One turn moves every row onto another: examples first, then more rows asked
vuto: +1.17 +0.17 +2.90 +0.05 +0.32 +0.45 +0.94 -2.05 -1.01 -1.65 +0.80 +0.71 -1.16 -0.42 -1.42 +0.72
ludo: -0.98 +0.26 +1.48 +1.69 -0.81 +1.53 +1.80 -0.52 -1.36 +0.87 -1.10 -0.76 +0.15 +1.96 -0.97 -1.67
pufo: +2.00 +0.98 +0.08 +2.40 -0.09 +1.90 -0.53 +1.10 +1.54 -1.19 -1.33 -1.27 +0.67 +0.27 +1.61 +1.16
sivag: +0.69 -0.14 +2.54 -0.12 -1.97 -0.86 -2.20 -0.26 +0.50 +0.29 -1.21 +0.84 +2.28 -2.16 +0.64 -1.17
nale: +1.17 +0.96 +1.91 -0.08 +0.99 +2.24 -1.22 -1.03 -1.67 -0.62 +0.03 +0.21 +2.46 +1.52 +0.19 +1.54
tal: -0.20 -1.39 +0.09 -0.42 -2.66 +0.33 -2.51 -0.19 -0.32 +1.09 -0.11 -0.83 +0.68 -1.03 +1.17 +2.51
dal: +1.60 +0.65 -0.15 +2.78 +0.24 +1.50 -0.51 +1.18 +1.15 -1.18 -1.65 -0.92 +0.43 -0.19 +1.61 +0.79
lazug: -0.06 +0.24 -1.68 +0.76 -0.66 -1.40 -0.52 +0.95 +1.01 +0.81 -1.46 +1.60 -1.34 +1.28 -0.44 +1.07
guli: +2.03 +0.82 -1.10 +2.22 +0.44 +1.49 -0.34 +1.29 +1.23 -1.57 -0.91 -0.67 +0.62 +0.00 +0.97 -0.70
tise: -1.04 +0.36 +1.66 +1.64 -0.97 +1.75 +1.85 -0.55 -1.53 +1.10 -0.77 -0.92 +0.17 +1.75 -0.85 -1.41
buvo: +0.08 +0.13 -0.98 +0.90 -1.21 -1.07 -0.57 +0.71 +1.01 +1.11 -1.56 +1.33 -1.48 +1.36 +0.06 +2.29
nizu: -1.07 -1.53 -0.86 +0.01 -1.33 -0.63 -2.69 +0.42 -0.89 +1.17 -0.61 -0.46 +0.52 -1.66 +1.03 +1.29
bez: +0.15 -0.14 +2.19 +0.46 +1.21 -0.46 +0.71 -1.52 -1.42 -1.55 +0.04 +0.92 -1.36 -1.20 -1.28 -0.11
Sok: +0.85 +0.32 -0.56 +0.42 -1.89 -0.31 -0.40 +0.17 +1.60 +0.98 -1.03 +1.14 -1.20 +1.95 -0.15 +2.69
labuf: +0.32 +0.70 +2.06 +0.53 +1.49 +1.71 -1.40 -0.77 -2.29 -0.36 -0.75 +0.23 +2.13 +1.16 +0.92 +1.92
gezo: +1.55 -0.01 +2.20 -0.84 -2.26 -0.46 -2.01 -0.51 +0.82 +0.00 -0.49 +0.96 +2.79 -1.54 +0.01 -1.72
firiv: -0.71 +0.29 +1.50 +1.58 -1.05 +1.80 +1.85 -0.58 -1.40 +1.05 -1.03 -0.81 +0.17 +1.89 -0.87 -1.38
ziri: +1.44 +0.74 -0.70 +2.69 +0.70 +1.21 -0.47 +1.47 +1.07 -1.04 -1.39 -0.87 +0.49 -0.42 +1.39 -0.07
nunuv: +1.59 +0.46 -1.12 -0.18 -1.97 +0.03 -0.21 -0.05 +1.74 +0.59 -0.07 +1.47 -0.96 +2.34 -0.77 +1.88
seli: +0.93 +0.10 +2.01 +0.18 +1.08 -0.07 +0.84 -1.49 -1.20 -1.83 +0.58 +1.06 -1.18 -0.81 -1.72 -0.61
fodof: +0.68 -0.06 +3.06 +0.44 +0.28 +0.20 +0.80 -2.00 -1.25 -1.26 +0.03 +0.54 -1.36 -0.86 -1.00 +1.17
sir: +1.24 +0.09 +2.23 -0.08 +0.48 +0.23 +0.81 -1.95 -1.08 -1.74 +0.93 +0.89 -1.15 -0.42 -1.82 -0.01
gedat: +0.18 -0.13 +2.88 +0.76 +0.94 -0.30 +0.70 -1.57 -1.43 -1.31 -0.23 +0.71 -1.27 -1.03 -0.93 +0.61
luve: -0.04 +0.70 +0.64 +0.42 +2.76 +0.94 -1.46 -0.02 -2.41 -0.77 -0.70 +0.80 +2.24 +0.72 +0.14 -0.28
kom: +0.83 +1.02 +0.42 -0.29 +2.14 +1.59 -1.16 -0.52 -2.12 -1.12 +0.19 +0.86 +2.34 +1.15 -0.41 -0.56
Kido: -0.29 +0.67 +0.34 -0.78 -2.39 -0.60 -0.42 +0.95 +0.18 +1.26 -0.56 -1.45 +1.56 -0.87 -3.00 +2.36
lal: -0.70 +0.43 +1.54 +1.42 -0.98 +1.64 +1.85 -0.56 -1.44 +1.08 -0.76 -0.66 +0.32 +1.95 -1.10 -1.60
bupe: +1.11 -1.19 -0.32 -1.19 -3.37 +1.15 -2.15 -0.61 +0.12 +0.54 +0.98 -0.73 +1.26 -0.23 +0.28 +1.87
fateg: +2.50 +1.01 -0.90 +2.02 +0.23 +1.94 -0.13 +0.98 +1.58 -1.76 -0.55 -0.69 +0.98 +0.38 +0.77 -0.50
Zeto: +0.90 -0.22 +2.65 -0.38 -2.27 -0.57 -2.12 -0.40 +0.56 +0.29 -0.99 +0.68 +2.44 -1.98 +0.70 -0.79
Ger: -1.00 +0.27 +1.36 +1.59 -0.82 +1.63 +1.93 -0.58 -1.56 +1.00 -0.99 -0.76 +0.37 +1.83 -1.06 -1.60
foga: -0.37 +0.65 -0.73 -0.85 -1.67 -0.93 -0.35 +1.26 +0.23 +0.84 -0.42 -1.05 +1.44 -1.04 -3.56 +0.73
Besid: -0.27 +0.64 +1.44 +0.65 +2.31 +1.00 -1.44 -0.15 -2.63 -0.44 -1.00 +0.37 +1.82 +0.53 +0.67 +0.99
tozur: +0.58 +0.39 -2.11 +0.28 -0.60 -1.11 -0.35 +0.72 +1.25 +0.49 -0.78 +1.75 -1.32 +1.59 -0.96 +0.32
Pev: +1.36 -1.00 -1.41 -1.63 -2.55 +0.97 -1.99 -0.51 +0.17 +0.20 +1.78 -0.05 +1.51 -0.14 -0.56 -0.13
dem: +1.52 +0.10 +2.67 -0.61 -2.64 -0.21 -2.02 -0.64 +0.60 +0.16 -0.73 +0.86 +2.65 -1.71 +0.40 -1.07
gak: +2.77 +1.03 -0.36 +2.08 -0.44 +2.21 -0.33 +0.77 +1.64 -1.49 -0.61 -0.93 +0.68 +0.45 +1.19 +0.39
toz: +1.16 -0.03 +1.95 -0.53 -1.83 -0.87 -2.03 -0.26 +0.52 -0.16 -0.54 +0.99 +2.52 -2.01 +0.12 -2.04
Gov: -0.81 +0.48 +0.06 -0.61 -1.80 -1.07 -0.46 +1.28 +0.11 +1.16 -0.95 -1.43 +1.21 -1.26 -2.99 +1.80
Guko: -0.68 -1.37 -1.96 -0.49 -0.84 -0.80 -2.46 +0.76 -0.88 +0.64 -0.01 +0.06 +0.73 -1.66 +0.03 -0.66
zuzek: +1.51 +1.08 +1.13 -0.36 +1.38 +2.37 -0.95 -0.81 -1.87 -0.95 +0.65 +0.50 +2.64 +1.68 -0.38 +0.40
Zokib: -0.80 +0.49 -0.65 -0.74 -1.49 -1.00 -0.57 +1.34 -0.03 +1.04 -0.97 -1.28 +1.31 -1.35 -3.21 +1.09
zutad: +0.00 +0.75 -0.66 -1.13 -1.96 -0.37 -0.39 +0.91 +0.42 +0.80 -0.06 -1.14 +1.63 -0.72 -3.53 +1.07
rese: -0.81 +0.37 +1.56 +1.52 -0.92 +1.59 +1.90 -0.56 -1.40 +1.05 -0.77 -0.80 +0.32 +1.92 -1.07 -1.63
Nazo: +0.01 +0.80 +0.01 -0.97 -2.40 -0.33 -0.26 +0.74 +0.38 +0.97 -0.30 -1.33 +1.48 -0.62 -3.32 +1.80
livid: +0.55 -1.06 -2.35 -1.16 -1.28 +0.11 -2.07 +0.32 -0.17 +0.08 +1.31 +0.16 +1.31 -0.83 -0.72 -1.33
Kovuf: +1.34 +0.46 -1.95 -0.18 -1.37 -0.40 -0.22 +0.29 +1.66 +0.30 +0.04 +1.80 -0.85 +2.19 -1.23 +0.60
Zedo: +0.81 -0.11 +1.99 -0.28 -1.76 -0.95 -2.23 -0.14 +0.36 +0.02 -1.08 +1.04 +2.31 -2.10 +0.41 -1.62

bupe goes to -> Pev
luve goes to -> Besid
And these:
gezo goes to -> toz
foga goes to -> Zokib
pufo goes to -> gak
fodof goes to -> vuto
lazug goes to -> buvo

One turn moves every row onto another: examples first, then more rows asked
X: +0.59 +0.17 +1.30 +0.64 +1.64 +1.94 -2.01 -0.12 +1.92 +2.71 +0.53 +2.30 -3.87 -2.45 -1.56
N: +2.03 +0.17 -2.47 +1.17 +1.84 +0.61 -2.66 -0.79 +1.79 +2.41 +3.68 -0.35 -1.26 -1.13 -1.77
J: +2.80 +0.04 -0.96 +0.51 +3.11 -1.47 +0.57 -0.42 +3.30 +0.24 +0.62 +1.70 -2.01 +0.74 +0.74
R: +2.64 +0.10 -2.16 +1.02 +2.14 -0.33 -2.66 -0.58 +1.83 +2.06 +4.03 +0.11 -1.10 -1.21 -1.73
F: +0.28 -1.29 +1.15 -0.48 +1.99 +0.96 -1.63 -1.17 +2.13 +2.45 +3.21 +0.52 -1.83 +1.40 -0.89
L: +1.47 +1.11 +1.48 +0.76 +3.22 +1.11 -1.06 -3.37 +3.12 +0.23 -0.52 +2.98 -2.65 -1.99 +0.06
B: -0.47 -1.91 +0.28 +2.32 +0.79 +0.49 -2.27 -1.72 +1.95 +1.32 +0.26 +1.25 -2.82 -3.25 -1.04
T: +0.00 +0.92 -0.95 +2.04 +0.57 +0.05 -2.15 -1.47 +0.90 +0.28 +0.74 +1.57 +1.59 -3.12 -0.19
G: +1.80 +0.68 -0.22 -0.21 +2.67 +0.26 -2.78 +0.36 +0.52 +3.93 +2.05 +1.31 -1.07 -1.80 -2.01
P: +1.58 +0.79 -1.90 +1.53 +1.01 -1.53 -0.77 -1.03 +1.76 -0.77 +1.30 +3.00 -0.95 +2.04 -0.21
D: +1.25 +0.34 +1.60 +1.18 +2.28 -1.87 -1.52 -3.95 +3.00 +0.84 -0.39 +2.56 -1.24 +0.53 -0.30
C: +0.20 +0.54 +0.08 +1.61 +1.96 +1.85 -0.94 -1.75 +1.21 -1.29 +0.56 +3.80 -0.33 -2.81 -0.89
Z: -0.42 +1.12 -1.52 +2.14 +0.44 +0.10 -1.99 -2.14 +1.53 +0.30 +0.13 +1.73 +1.08 -2.81 -0.35
H: +0.89 +0.53 +1.25 -1.50 +2.90 +0.59 -0.22 -0.65 +3.27 +2.51 +0.97 +1.56 -2.63 +0.45 +0.78
E: +1.68 +1.14 -1.79 +1.35 +0.93 -1.17 -0.56 -1.25 +2.42 -0.10 +1.40 +2.42 -0.90 +2.55 -0.54

L goes to -> H
N goes to -> Z
And these:
R goes to -> T
C goes to -> J
B goes to -> D

